Where one turn sends some rows of the set: a few examples, then the rows asked
Mub: [-20  12  -5  -9  -7  13  -3  19  13   3 -33 -13 -13 -18   9 -24  -7 -29
   7  -4   6  -8  -1 -10  20  25  -3  -9  10  11 -12  12   0  24  -2]
voz: [ -7  15 -24  -9 -23  26  -6  20 -39  -7  -9 -13 -26  -2   1  10  -8 -18
  30 -15   0 -27 -38  -4   5  11 -11  -8  24   3 -14  14  -9  21  -9]
Givi: [-21  22  -5  -7 -16  19  -9  34  14  -3 -23  -6  -8 -21  12 -30 -10 -35
   5   0   3  -1  -4  -8  17  25  -9  -8  17  14 -11  19 -10  32  -7]
begos: [ 15  -5 -29  -4 -22   5  -9  23  -7  -4 -13 -19  11  -4   2 -21 -18 -28
  11  13  -1 -13 -15 -18  -5 -24 -33 -24  32  10 -27   7  -9  16 -12]
defab: [-22   5   2  -4 -25  34 -19  27 -14  -2  11 -22   4 -10 -14  -6 -19 -28
  25  -1  10 -12  14 -27  -5  18 -23 -16  25  -4  -6  16   4   6 -12]
dev: [ 11  -6 -32 -17 -22  18 -11  24  -6  -6  -3 -14  -6 -10  -8 -29 -12  -7
  12   6   7 -13  -8 -11 -13 -27 -20 -12  18   5 -15  16 -14  35 -14]
mubo: [  0   0  -9   2  -8  -8  -4  12 -39  -9 -31 -13  14  -2  16 -18  -8 -28
  11 -10   6  -8 -14 -24  11  -2 -10 -19  22  18 -16  14  24  26   3]
situm: [-21   6   3  -3 -25  33 -17  27 -12  -2  12 -24   4  -8 -16  -5 -18 -24
  26  -2  12 -11  14 -21  -1  18 -19 -14  22  -4  -4  18   7   4 -10]
riki: [ -6  20 -24  -5 -29  21  -7  29 -40 -13  -5 -13 -18  -4   6   8 -17 -29
  27  -7  -3 -23 -44  -6   8  17 -20 -12  32   6 -18  18 -11  15 -12]
vubo: [ -6   4 -14 -10 -15  11 -17  28 -44 -15 -17   0   1 -15  15 -32  -5 -26
   9 -10   4  -6  -8 -35 -10  -4 -13 -12  27  18 -14  19   3  54  -8]
Nomir: [ -2  10 -13  -5 -15  -1  -7  29 -36 -21  -7  -9   7 -10   8 -33 -15 -11
   5  -5  16   0 -15  -6  12   3  -5  -6  11  17  -2  41  17  40  -1]
sifun: [ -6   9   2 -12 -26  26 -15  28 -10 -15   9  -6  -3 -16  22 -20 -17  -8
  -8  -8   6   2 -27   2  -5 -23 -26 -15  30   8 -18  21   6  12  -6]
Runun: [  1   8 -26 -14 -21   8 -11  37 -14 -25 -14   4  -1  -8  -3 -46 -24 -19
   6  -8  17 -19 -22 -22  -4  42 -10 -15  21   3 -16  19   1  14  -8]
Koso: [ 11  -3 -35 -17 -25   7 -10  32 -13 -14   1 -17  -2 -16  -4 -33 -27 -20
   5  17   7 -13 -14 -19 -11 -14 -34 -18  26   8 -20  22 -15  27 -16]
daro: [ -5  -8  -1 -19 -13  18  -5   5 -16  -7  -6 -14 -17 -15  16 -13 -13  -1
  -5 -15  12 -11 -21  -5  -3 -19 -18 -17  18   1 -19   9  19   2   1]
Mafi: [ -6   5 -14 -11 -15  10 -17  29 -44 -16 -17   0   1 -15  16 -32  -5 -27
   9 -10   4  -6  -9 -36  -9  -4 -14 -13  28  19 -14  20   3  54  -8]
Vusu: [  5  15 -19  -4 -25  14  -7  19 -29 -12  -6   0  -4  -8  15  18 -14 -16
  -4   1  11  -8  15 -10  26   6  -9 -10  22   5  -6  30  -4  -2 -16]
Rop: [  1   1  -9   3  -9  -8  -4  13 -39  -9 -31 -13  14  -2  16 -18  -8 -29
  11  -9   6  -8 -14 -23  12  -3 -11 -19  23  18 -16  15  23  26   3]
bet: [-22  13  -8 -13 -11  12  -7  25   6  -1 -32 -10 -14 -25  14 -28 -13 -42
   4   0   2  -9  -2 -25  13  31 -15 -14  19  12 -17   9  -8  26  -7]
kuf: [  3  10 -19  -7 -24  18 -12  17 -35  -8 -13   4  -6 -10  20  19  -9 -26
  -2  -1   4 -12  19 -29  14   3 -15 -16  32   6 -14  17 -10   4 -19]
difog: [  1  16 -21 -12 -28  26 -15  26 -33 -15   0   8 -12 -15  15  11 -10 -15
  -5  -1   9  -8  19 -19  13   3 -10  -7  25   5  -6  30 -16  15 -22]
pabe: [ -4   4   1  -9 -23  11  -8  21 -15 -15   0 -14   0 -16  25 -15 -26 -19
 -10  -3   5  -2 -31  -7   1 -13 -34 -23  32   8 -25  16  14  -5  -3]
von: [ 14  -9 -35 -15 -17  -4   1  18 -11 -10  -6 -27  -3 -11  -9 -27 -29 -12
   6  15  14 -17 -15  -8   2 -11 -26 -18  13   4 -17  22   0  11  -8]
fikel: [ -7  13 -26 -12 -23  21  -3  20 -43 -10  -8 -15 -28  -5   1   9 -15 -20
  27 -11   3 -28 -39  -7   6  18 -14 -10  24   2 -15  17  -8  17  -9]
Sek: [ -7  16 -26 -10 -26  20  -4  26 -43 -14  -6 -15 -24  -7   3   6 -19 -26
  25  -7   0 -26 -42  -9   7  20 -19 -11  28   4 -17  19 -10  16 -11]
giku: [ -6  19 -22  -5 -27  28  -8  25 -36  -8  -7 -11 -20   1   3  11  -7 -20
  31 -14  -1 -23 -39   1   6   7 -12  -8  27   5 -14  16 -11  22 -10]
rivod: [  2   1 -21 -13 -14  22 -16  23  -9  -9 -28   9  -4   1  -3 -37   0 -13
  18 -23  11 -23 -12 -25 -12  22   2 -14  20   1 -18  -2   1  25  -5]
Ref: [ -5  22 -22  -2 -29  24  -8  28 -36 -10  -6 -11 -16   0   5  10 -12 -25
  29 -10  -3 -20 -43   0   9  11 -16 -10  31   6 -16  18 -11  18 -11]
rasi: [ 17  -1 -28  -4 -22   6  -5  23   0  -6  -5 -21   9  -1  -6 -22 -17 -10
  11  11   9  -9 -16   5   4 -26 -21 -15  18   8 -15  21  -3  17  -8]
Nur: [ -9  -4  -5 -22 -20  16 -10  18 -25 -16  -1 -11 -14 -26  24 -20 -26 -20
 -11  -5   5  -9 -25 -26 -13  -8 -37 -24  33   5 -28  11   7   5  -7]
Tam: [  8  14 -15   6 -23  11 -15  34   0 -14 -24   6  20  10   4 -33 -10 -24
  15 -14   7 -11 -25  -7   5  23  -5 -18  28   7 -19   8   5   8  -3]
nek: [  3  12 -20  -4 -24  12 -18  39 -11 -19 -22   9  12  -2   6 -40 -16 -34
  11 -10   5 -15 -23 -29  -8  31 -16 -21  36   7 -25   6  -4  16 -10]
pud: [ 13 -16 -33 -15 -14   6  -4  10 -12  -1 -18 -22  -5  -7  -5 -21 -15 -16
  13   6   6 -22  -8 -22  -9 -22 -25 -21  20   4 -23   3  -4  19  -9]
zutig: [  1  15 -22 -14 -27  24 -14  26 -34 -16   1   7 -13 -17  15  10 -13 -16
  -6   1  10  -9  19 -21  12   7 -12  -7  25   5  -6  31 -15  13 -22]
Luvek: [ -2   9 -13  -7 -15  -1  -7  29 -37 -22  -7  -9   5 -10   8 -33 -16 -12
   5  -5  17  -1 -15  -6  12   4  -5  -6  11  17  -2  41  17  39  -2]
Zef: [-19  18  -5  -5 -13   9  -4  27  12  -2 -30 -13  -5 -20  13 -26 -15 -40
   3   3   3  -5  -7 -12  23  30 -12 -13  17  14 -15  15  -3  19  -4]
kavi: [-21   5   2  -4 -25  32 -17  27 -13  -3  12 -25   4  -9 -15  -6 -20 -25
  25   0  13 -12  13 -22  -1  20 -21 -15  22  -4  -5  19   7   3 -10]
Velot: [ -6  -1   2 -16 -20  31 -16  15 -13  -6  -4  -5 -11 -14  22 -14  -6  -7
  -2 -17   2  -5 -20 -10 -13 -30 -22 -17  29   5 -23   4   7  16  -5]
gesab: [  4  13 -18  -5 -22  24 -18  36   0 -15 -16  11   6   5  -3 -40  -4  -8
  16 -20  13 -12 -18  -4  -4  19   5  -8  19   4 -11  14  -1  25  -6]
Vegu: [  3   9 -20  -8 -23  20 -12  15 -34  -7 -14   5  -8 -10  19  20  -6 -23
  -1  -4   4 -13  20 -28  14   1 -12 -15  30   5 -13  15 -10   5 -18]
ferek: [-21  15  -4  -8 -11  21 -10  25  13   4 -33  -7 -10 -18  13 -24  -3 -36
   9  -5  -1  -6  -1 -16  13  19  -7 -10  18  13 -15   7  -8  32  -6]
kagi: [-20   5   3  -1 -24  32 -17  25 -13  -1   8 -24   7  -7 -13  -3 -18 -28
  26  -2  10 -12  13 -25  -1  17 -21 -17  24  -4  -7  14   8   2 -10]
zira: [-23  14  -9 -17 -10  16  -5  26   8  -3 -25 -10 -19 -27   8 -32 -12 -30
   3  -1   8  -8  -1 -16  14  31  -7  -7  10  11 -10  18  -6  30  -6]
Deme: [  4  -1 -24 -12 -11   5  -5  19 -13 -14 -28  -2  -2   0  -5 -36 -15 -15
  12 -16  18 -26 -18 -21   1  36  -2 -17  15   0 -18   6  11   6  -1]
Dipu: [ -9  -5  -7 -29 -17  18  -6  16 -23 -17   6 -12 -24 -27  15 -24 -24  -1
 -11  -8  15 -11 -23 -12  -9  -8 -25 -15  18   1 -18  20  11   9  -5]
ripor: [-21   3   3  -3 -23  31 -16  23 -14  -1   8 -25   4  -8 -15  -3 -18 -27
  26  -2  11 -13  14 -25  -2  18 -21 -17  23  -5  -7  14   8   2  -9]
legar: [  5  13 -20  -7 -23  13  -6  17 -31 -12  -7  -1  -7  -9  14  17 -14 -14
  -5   0  13 -10  16 -12  25   8  -8 -10  20   4  -6  29  -3  -2 -15]
Marut: [-22   5   2  -4 -24  35 -19  26 -14  -1  10 -22   2  -9 -15  -5 -17 -26
  26  -3  11 -12  15 -26  -5  17 -21 -15  24  -5  -6  15   5   7 -11]

Dipu -> daro
legar -> Vegu
rasi -> begos
Now find these:
Zef -> bet
giku -> Ref
kavi -> ripor
gesab -> Tam

